In the data rows, 50 means zero.
Here are some points, each followed by its number:
(67, 68, 49, 57, 64, 55, 40, 45, 33, 79, 35, 63, 58, 48, 61, 23, 50, 56, 27, 56, 72, 71, 43, 50, 74) 0
(74, 49, 58, 36, 33, 32, 49, 51, 57, 54, 57, 39, 46, 71, 35, 57, 59, 45, 35, 63, 50, 51, 53, 51, 44) 1
(67, 51, 65, 44, 41, 28, 43, 48, 52, 54, 64, 27, 53, 62, 30, 36, 49, 46, 40, 51, 55, 45, 53, 37, 35) 2
(62, 60, 66, 44, 62, 64, 41, 53, 47, 62, 49, 62, 64, 67, 81, 31, 66, 45, 37, 56, 74, 60, 39, 69, 64) 3
(75, 47, 55, 37, 37, 23, 44, 53, 46, 72, 48, 51, 32, 61, 29, 35, 56, 41, 15, 67, 48, 52, 64, 55, 37) 4
(31, 55, 42, 44, 38, 41, 64, 34, 45, 48, 58, 21, 54, 43, 48, 65, 45, 51, 55, 40, 24, 36, 49, 52, 49) 5
(27, 53, 40, 45, 43, 69, 43, 39, 51, 49, 48, 48, 43, 64, 58, 57, 56, 62, 43, 42, 54, 35, 36, 52, 55) 6
(56, 38, 66, 64, 97, 99, 65, 58, 20, 42, 50, 63, 84, 94, 99, 66, 71, 92, 55, 42, 96, 99, 22, 56, 66) 7
(57, 56, 47, 57, 57, 50, 35, 41, 50, 54, 40, 57, 57, 46, 64, 35, 51, 61, 46, 60, 69, 41, 54, 68, 59) 8
(34, 34, 46, 62, 43, 77, 60, 70, 39, 35, 62, 48, 47, 52, 55, 65, 57, 34, 79, 62, 32, 70, 44, 61, 47) 9
(61, 44, 56, 37, 41, 10, 59, 65, 61, 31, 51, 28, 45, 24, 37, 25, 30, 25, 55, 59, 44, 45, 57, 60, 52) 10
(38, 71, 45, 51, 62, 93, 28, 23, 33, 52, 57, 59, 86, 83, 80, 94, 41, 95, 57, 26, 62, 68, 31, 27, 62) 11
(94, 15, 17, 34, 69, 14, 99, 91, 49, 31, 41, 48, 38, 53, 28, 54, 51, 37, 52, 71, 46, 74, 60, 42, 19) 12
(41, 48, 48, 68, 43, 0, 34, 51, 62, 46, 44, 50, 22, 31, 3, 36, 43, 51, 44, 53, 55, 38, 70, 30, 47) 13
(47, 69, 81, 45, 48, 80, 40, 38, 61, 68, 46, 66, 52, 56, 51, 53, 51, 44, 37, 38, 57, 42, 47, 64, 60) 14
(48, 17, 33, 46, 50, 0, 30, 80, 49, 18, 69, 62, 39, 30, 40, 23, 46, 51, 63, 82, 38, 76, 80, 48, 37) 15
(63, 60, 48, 52, 33, 18, 40, 40, 60, 48, 46, 32, 54, 27, 42, 36, 36, 19, 44, 55, 31, 24, 65, 57, 54) 16
(36, 46, 42, 46, 51, 74, 60, 47, 51, 54, 59, 51, 46, 63, 56, 69, 52, 40, 71, 46, 35, 62, 38, 65, 49) 17
(72, 57, 50, 63, 77, 26, 33, 36, 52, 48, 35, 82, 59, 70, 58, 37, 65, 90, 41, 77, 76, 60, 47, 43, 44) 18
(25, 50, 65, 33, 22, 96, 47, 53, 73, 65, 55, 51, 32, 55, 38, 68, 44, 19, 50, 21, 11, 40, 36, 75, 56) 19
(30, 42, 56, 40, 55, 40, 73, 49, 49, 47, 60, 41, 62, 37, 59, 46, 55, 56, 60, 49, 56, 46, 44, 62, 59) 20
(37, 37, 38, 36, 41, 48, 58, 54, 57, 36, 51, 22, 28, 63, 25, 73, 47, 48, 58, 44, 25, 43, 51, 35, 31) 21
(28, 58, 35, 68, 32, 81, 27, 52, 56, 49, 56, 54, 42, 36, 43, 59, 48, 41, 69, 37, 53, 40, 44, 44, 60) 22
(58, 46, 32, 62, 61, 47, 67, 39, 43, 44, 35, 40, 64, 20, 74, 47, 42, 55, 72, 34, 58, 47, 39, 45, 62) 23
(79, 48, 73, 44, 31, 75, 28, 74, 51, 48, 53, 43, 34, 44, 51, 37, 72, 25, 60, 30, 48, 43, 40, 23, 45) 24
(52, 50, 43, 62, 36, 32, 39, 45, 37, 34, 65, 44, 54, 41, 48, 51, 53, 65, 61, 56, 43, 45, 59, 32, 44) 25
(51, 48, 81, 35, 41, 55, 51, 31, 57, 60, 47, 34, 61, 60, 60, 56, 56, 57, 45, 39, 57, 39, 46, 60, 57) 26
(54, 48, 28, 46, 40, 33, 49, 41, 46, 51, 65, 47, 31, 71, 29, 66, 51, 56, 44, 51, 22, 38, 66, 32, 27) 27
(56, 50, 55, 56, 38, 67, 36, 52, 48, 55, 43, 51, 52, 45, 48, 49, 42, 43, 53, 42, 48, 47, 50, 52, 49) 28
Which point above is nearest to each new point by angle, seen from the average point of the numbered points? Its number follows each.
(45, 54, 54, 40, 55, 41, 73, 52, 65, 54, 29, 54, 43, 40, 46, 32, 39, 45, 57, 57, 59, 65, 53, 66, 58) 10
(60, 45, 36, 49, 58, 27, 60, 58, 45, 50, 52, 60, 47, 52, 46, 45, 48, 37, 50, 59, 46, 53, 56, 45, 41) 12
(55, 31, 42, 33, 62, 31, 86, 64, 52, 53, 36, 58, 44, 53, 43, 59, 50, 33, 47, 61, 48, 60, 52, 67, 36) 12
(36, 44, 47, 55, 70, 65, 56, 53, 46, 74, 58, 78, 59, 64, 44, 45, 55, 61, 42, 61, 74, 68, 44, 59, 54) 7
(50, 43, 39, 69, 59, 49, 55, 53, 48, 36, 37, 57, 64, 33, 72, 35, 50, 57, 70, 44, 63, 63, 46, 43, 70) 23
(43, 37, 62, 42, 31, 60, 54, 49, 59, 50, 50, 67, 38, 46, 27, 59, 58, 39, 56, 55, 58, 46, 46, 45, 50) 19
(36, 46, 75, 43, 31, 69, 46, 49, 64, 57, 58, 48, 54, 59, 50, 56, 56, 38, 43, 40, 46, 39, 43, 60, 52) 19
(57, 51, 48, 59, 62, 52, 53, 51, 46, 56, 48, 57, 61, 55, 53, 47, 56, 60, 49, 49, 63, 63, 46, 52, 59) 7
(41, 50, 32, 53, 52, 57, 50, 48, 48, 50, 53, 53, 47, 42, 50, 57, 48, 44, 60, 40, 44, 31, 49, 51, 48) 22
(44, 62, 70, 58, 28, 59, 17, 45, 50, 60, 42, 54, 56, 47, 53, 32, 50, 46, 38, 53, 58, 32, 52, 60, 64) 14
(70, 59, 64, 43, 60, 48, 39, 42, 50, 60, 52, 59, 57, 73, 49, 56, 56, 64, 33, 64, 72, 54, 46, 39, 46) 18
(46, 48, 41, 36, 56, 71, 52, 53, 56, 38, 61, 43, 38, 52, 51, 78, 66, 59, 68, 42, 44, 37, 45, 35, 41) 21
(63, 45, 35, 55, 45, 19, 45, 58, 33, 39, 49, 43, 47, 37, 45, 42, 44, 49, 48, 70, 41, 57, 71, 39, 41) 15
(47, 54, 45, 47, 28, 44, 41, 40, 46, 41, 56, 40, 45, 56, 33, 50, 54, 54, 47, 48, 43, 41, 59, 44, 42) 27
